In the rows, 128 means zero.
Each path below is one point turned by a fixed rotation once a step. After each direction that follows a path, write how fast that rotation turns it, in degrees a step (0 if it stays still).
Each turn is a multiple of 5 degrees from 10 to 175, or 0.
Each row of a path follows its step; steps can be skipped.
Path 1:
step 0: [129 136 119 119 124 124 113 134 135 140 132 140 108 133 128 146 135 121
 138 115 124 124 132 116 134 135 130 123 127 120 140 128 133 125 119]
step 1: [133 144 131 131 119 129 134 122 130 132 132 132 117 117 108 120 135 114
 123 122 133 120 132 143 144 130 115 123 125 126 116 131 130 141 132]
step 2: [122 132 126 127 123 120 132 133 116 125 150 137 135 132 129 132 128 126
 139 131 114 134 138 145 131 125 133 125 142 119 121 132 137 114 140]
step 3: [112 121 143 116 131 124 131 118 131 120 142 129 117 130 138 136 127 131
 126 119 128 117 141 120 132 117 123 116 118 117 130 138 118 131 126]
step 4: [130 144 145 125 127 124 138 123 121 118 127 142 122 128 129 123 131 117
 119 141 128 144 118 138 113 129 123 127 128 123 128 134 114 136 119]
step 5: [135 134 131 127 131 130 119 122 119 125 118 143 124 125 146 134 134 141
 139 126 125 134 147 130 119 129 138 138 130 117 127 120 127 132 147]
step 6: [122 136 125 117 135 120 121 122 143 139 122 124 134 125 136 118 132 135
 128 124 115 124 133 147 131 124 124 123 114 125 140 123 120 144 119]
step 7: [126 135 123 123 112 130 121 129 130 119 122 126 137 114 128 136 139 121
 136 146 124 116 115 138 116 132 131 125 140 126 130 143 125 137 132]
step 8: [143 114 128 125 119 116 114 138 141 114 128 125 123 111 134 126 128 129
 119 116 124 127 145 131 122 117 134 129 138 129 124 125 130 123 130]
step 9: [120 127 116 141 130 123 135 131 138 125 139 119 123 119 146 127 124 112
 129 134 133 134 134 133 137 138 127 129 135 130 137 123 121 143 111]
Speeds:
[131 130 125 131 135 132 133 127 130 130 131 128 125 124 129 126 128 129
 130 125 128 130 128 132 129 132 126 131 130 125 127 123 130 130 132]
90
[126 125 129 129 123 129 132 132 130 124 134 124 127 124 129 130 127 127
 126 129 127 123 128 133 129 128 129 124 128 128 125 127 133 124 128]
60
[134 127 123 129 122 129 126 127 135 128 128 129 129 130 124 133 125 129
 128 125 126 127 128 130 128 131 130 127 130 132 131 129 126 132 128]
45
Path 2:
step 0: [112 141 132 130 111 128 137 126 129 122 136 124 128 124 131 135 132 127
 132 128 126 120 136 131 132 112 131 118 131 133 124 124 116 129 136]
step 1: [131 131 132 127 109 132 136 134 147 115 124 128 137 123 138 127 126 124
 125 135 129 130 139 137 122 124 123 130 123 129 129 123 128 119 117]
step 2: [120 128 128 121 119 124 138 132 117 117 118 137 128 134 136 135 134 130
 136 136 127 121 125 128 120 121 131 126 125 128 128 113 113 129 119]
step 3: [134 131 134 130 111 137 129 128 127 122 136 117 138 132 137 133 138 131
 139 130 129 130 123 125 126 127 122 140 130 119 137 129 123 133 112]
step 4: [131 129 132 131 123 134 128 129 124 128 120 132 133 134 137 141 129 134
 126 139 123 139 128 114 117 126 140 125 120 132 125 119 131 146 121]
step 5: [131 133 129 129 133 144 132 124 122 131 127 123 139 124 131 136 134 115
 130 111 135 140 125 121 120 126 130 134 135 128 127 122 115 134 119]
step 6: [125 129 132 130 115 125 126 114 122 135 126 127 125 119 134 138 133 128
 115 125 135 140 133 134 117 126 131 124 132 126 134 127 132 149 130]
step 7: [130 145 126 129 129 142 134 122 126 128 132 120 139 123 130 131 132 122
 122 134 136 129 129 137 116 122 136 121 143 133 118 121 126 126 138]
step 8: [122 137 126 127 110 128 133 118 120 122 120 133 138 110 132 117 126 120
 126 128 134 132 134 140 130 133 127 126 122 126 122 123 129 134 127]
step 9: [122 142 122 130 112 126 133 136 125 120 139 130 127 121 119 131 127 127
 129 135 129 117 127 131 108 123 124 122 134 121 124 124 118 129 128]
Speeds:
[127 126 134 130 129 128 126 131 126 126 128 133 124 126 125 129 126 132
 125 130 129 125 125 130 130 123 130 126 129 129 125 123 128 134 127]
160
[123 128 126 127 130 126 133 127 128 130 129 129 127 132 125 132 127 128
 128 132 126 126 123 126 122 129 132 127 126 129 128 126 124 128 135]
155
[124 129 126 127 125 133 126 130 125 130 131 130 126 131 131 126 127 130
 128 130 129 131 125 134 128 132 124 124 127 131 130 124 128 124 127]
55
[127 123 133 130 125 127 131 128 124 126 132 127 128 131 125 127 128 129
 131 128 134 131 135 128 124 131 131 129 130 129 124 128 129 127 126]
0
Path 3:
step 0: [125 123 122 128 126 131 134 138 125 127 140 126 121 108 135 128 125 128
 139 126 120 114 127 118 116 120 115 126 143 131 128 126 124 138 135]
step 1: [116 129 126 122 137 131 134 116 125 123 124 140 125 122 137 139 135 120
 131 135 124 120 132 125 125 120 121 126 106 128 133 136 141 121 124]
step 2: [133 133 132 113 132 120 128 135 141 115 136 135 127 136 126 134 127 136
 129 128 122 118 119 121 109 126 125 117 137 122 125 132 128 130 117]
step 3: [127 128 121 132 124 137 121 124 140 130 137 134 138 121 136 138 133 126
 138 119 132 119 136 117 131 114 116 130 125 140 141 118 124 129 122]
step 4: [124 127 123 112 116 131 131 139 129 122 125 142 137 135 121 124 122 130
 130 137 119 118 129 128 123 128 135 126 106 128 139 138 128 124 123]
step 5: [128 132 120 126 127 127 129 119 131 142 137 134 140 125 122 119 121 138
 129 120 117 113 121 127 120 123 114 132 143 120 131 129 127 134 119]
step 6: [114 135 124 116 120 142 130 130 120 132 129 133 127 124 132 127 136 125
 139 131 133 119 140 113 129 113 132 133 122 124 131 127 139 138 137]
step 7: [131 124 123 114 141 111 129 128 127 134 139 139 137 129 127 131 125 135
 126 139 117 135 131 123 116 123 127 131 122 116 128 143 135 124 124]
step 8: [136 136 143 125 121 130 126 124 143 135 127 138 131 136 137 137 124 130
 131 120 123 119 134 116 132 112 126 134 139 124 118 121 134 136 125]
step 9: [141 133 122 128 129 131 122 135 125 118 132 135 143 134 119 121 131 121
 132 130 137 133 139 111 120 120 134 136 114 133 137 127 136 122 127]
Speeds:
[124 126 129 125 131 130 128 128 132 132 126 126 130 128 127 130 128 125
 128 129 126 126 128 130 133 128 125 131 130 136 125 124 135 130 127]
145
[129 126 130 127 129 135 129 127 128 124 128 129 127 125 132 124 129 132
 126 126 125 130 131 128 130 124 126 132 131 128 125 124 122 131 125]
135
[128 127 129 129 127 127 122 127 128 130 122 130 127 125 129 129 127 129
 127 131 121 128 125 130 130 128 130 128 126 124 124 131 129 124 121]
120
[133 128 129 125 129 127 123 125 130 129 133 125 127 127 133 127 123 135
 128 126 127 123 125 128 129 133 128 129 130 129 128 128 129 129 131]
135
Path 4:
step 0: [135 137 122 129 124 136 122 127 133 117 123 132 133 129 145 115 122 133
 126 141 120 129 130 127 134 135 129 124 122 150 127 128 116 111 119]
step 1: [130 130 129 138 140 138 116 146 123 133 118 118 132 123 123 123 124 134
 128 128 119 129 130 122 109 121 141 134 114 131 129 127 127 115 137]
step 2: [127 129 124 122 138 130 125 136 140 132 133 127 122 126 123 125 136 126
 119 124 117 125 143 132 135 133 114 139 113 121 127 150 123 118 134]
step 3: [136 127 126 120 128 126 127 143 128 125 143 122 125 110 141 125 118 134
 130 128 143 122 132 120 131 139 113 131 120 145 130 124 128 119 127]
step 4: [131 118 119 135 129 143 130 148 126 134 134 119 119 115 123 125 128 129
 126 133 130 148 132 125 121 131 138 144 135 127 128 129 142 135 129]
step 5: [133 121 121 126 117 135 119 130 131 122 141 130 124 137 123 120 137 113
 116 116 120 122 131 133 123 125 115 144 139 135 137 139 128 126 118]
step 6: [145 125 112 132 127 117 140 134 122 131 135 121 128 133 135 126 126 129
 124 113 131 113 117 122 132 127 136 129 128 145 139 122 138 122 134]
step 7: [129 126 106 146 126 133 130 128 127 128 137 139 123 132 109 139 128 126
 140 126 119 137 126 121 137 133 135 137 124 125 121 123 141 122 130]
step 8: [114 127 125 129 114 121 123 130 132 121 139 140 122 140 134 130 132 112
 127 134 133 123 136 114 129 117 131 133 134 131 129 130 123 106 129]
step 9: [136 129 130 135 130 121 138 134 126 128 112 126 110 137 142 136 134 138
 119 130 131 130 122 131 127 131 136 131 133 138 121 120 133 103 130]
Speeds:
[126 132 125 123 130 128 124 129 131 127 128 129 127 131 127 132 128 127
 134 125 129 129 125 125 127 130 131 127 124 127 127 131 125 124 135]
60
[127 127 133 127 129 123 125 128 132 128 131 123 124 130 126 123 133 126
 130 128 122 126 130 124 128 126 128 129 130 125 127 127 129 128 127]
115
[125 128 125 126 132 132 125 124 130 129 133 130 127 131 126 129 128 128
 124 129 125 133 129 133 132 124 125 128 126 128 126 130 131 129 126]
135
[131 129 129 129 124 131 130 123 130 129 134 128 126 133 124 127 127 125
 129 128 129 126 126 128 126 132 131 127 131 132 132 129 134 132 132]
40
Path 5:
step 0: [139 127 122 121 128 124 133 117 132 125 136 113 134 129 126 134 124 133
 123 126 133 129 130 143 136 114 131 153 115 139 145 122 117 128 123]
step 1: [116 133 133 124 126 123 133 122 133 121 130 143 108 114 120 133 139 117
 118 135 131 140 117 137 132 135 137 126 123 127 145 120 135 126 124]
step 2: [128 132 127 117 139 126 132 113 119 122 135 112 139 132 134 146 130 130
 106 133 124 136 145 135 126 134 126 139 127 127 134 121 135 132 131]
step 3: [122 125 118 116 131 132 135 114 132 129 122 126 118 121 120 133 121 135
 129 125 126 135 112 152 136 131 135 119 124 142 140 126 123 117 122]
step 4: [122 146 130 122 124 116 142 123 122 133 148 126 130 122 132 143 140 133
 122 127 130 149 134 127 130 121 131 132 119 113 137 125 129 123 123]
step 5: [123 134 126 108 136 119 134 118 123 122 125 127 129 128 114 132 128 134
 120 137 122 131 121 136 128 150 141 132 144 142 124 131 135 120 127]
step 6: [132 137 124 121 138 118 128 124 131 133 127 124 134 139 120 140 118 134
 126 120 128 142 129 139 135 115 137 140 112 123 141 132 113 124 117]
step 7: [125 136 128 119 117 116 133 129 124 123 131 135 118 121 118 127 145 129
 125 137 130 142 108 134 125 131 133 142 134 135 142 116 131 124 133]
step 8: [133 135 132 121 145 114 126 115 137 118 132 131 135 126 130 138 121 128
 106 135 128 132 143 135 125 140 133 144 121 122 136 134 128 127 121]
step 9: [129 122 117 115 127 141 132 124 124 125 123 120 128 127 117 137 128 119
 123 129 129 133 108 148 136 126 135 139 125 139 146 118 125 129 122]
Speeds:
[128 125 129 127 131 126 127 128 127 128 129 129 129 131 131 132 130 125
 127 129 124 124 132 129 122 135 131 129 129 128 125 127 129 121 130]
120
[124 124 127 128 129 133 127 126 126 127 130 125 128 124 135 132 128 128
 127 128 131 128 130 132 130 129 125 121 127 128 130 125 133 129 125]
45
Path 6:
step 0: [122 127 120 126 128 136 124 130 140 113 119 138 131 139 112 128 123 114
 130 127 134 125 122 135 132 129 114 129 122 140 140 130 140 114 119]
step 1: [108 127 131 118 111 119 125 131 143 121 139 138 128 137 140 131 129 124
 109 126 133 123 121 137 129 122 125 135 133 127 121 117 127 128 137]
step 2: [127 122 127 128 124 124 126 130 121 116 130 114 145 132 121 123 121 137
 124 139 143 124 129 130 126 125 113 118 115 142 129 112 131 133 139]
step 3: [124 136 122 123 132 132 130 112 131 130 143 137 114 131 121 138 123 132
 117 133 138 124 129 117 120 125 145 128 115 140 123 125 135 142 136]
step 4: [117 124 129 133 144 132 132 120 123 122 126 120 121 130 118 132 127 124
 112 137 118 135 125 119 137 116 111 114 133 134 117 129 131 136 116]
step 5: [136 130 123 131 122 136 134 131 129 112 138 118 115 144 123 145 125 119
 133 122 129 138 122 133 124 113 130 146 129 133 121 130 119 128 123]
step 6: [125 143 142 128 124 124 125 133 124 110 118 136 121 128 129 133 116 142
 113 129 123 136 133 130 129 117 123 123 129 134 141 123 113 114 126]
step 7: [128 115 124 131 122 115 123 115 129 126 129 132 147 134 115 136 118 124
 118 123 130 142 135 127 125 134 140 137 124 138 122 126 112 121 131]
step 8: [122 125 121 133 123 134 133 119 132 111 124 139 130 133 118 123 134 137
 122 131 146 122 137 119 124 128 133 110 126 112 123 121 121 124 114]
step 9: [128 129 134 117 118 141 127 132 125 132 125 127 137 129 111 122 144 122
 117 133 130 132 113 128 130 122 143 123 135 137 113 123 117 138 126]
Speeds:
[129 131 125 126 124 125 124 126 128 127 126 130 127 127 131 132 130 127
 128 126 130 129 132 131 132 129 121 131 131 130 128 129 126 121 132]
65
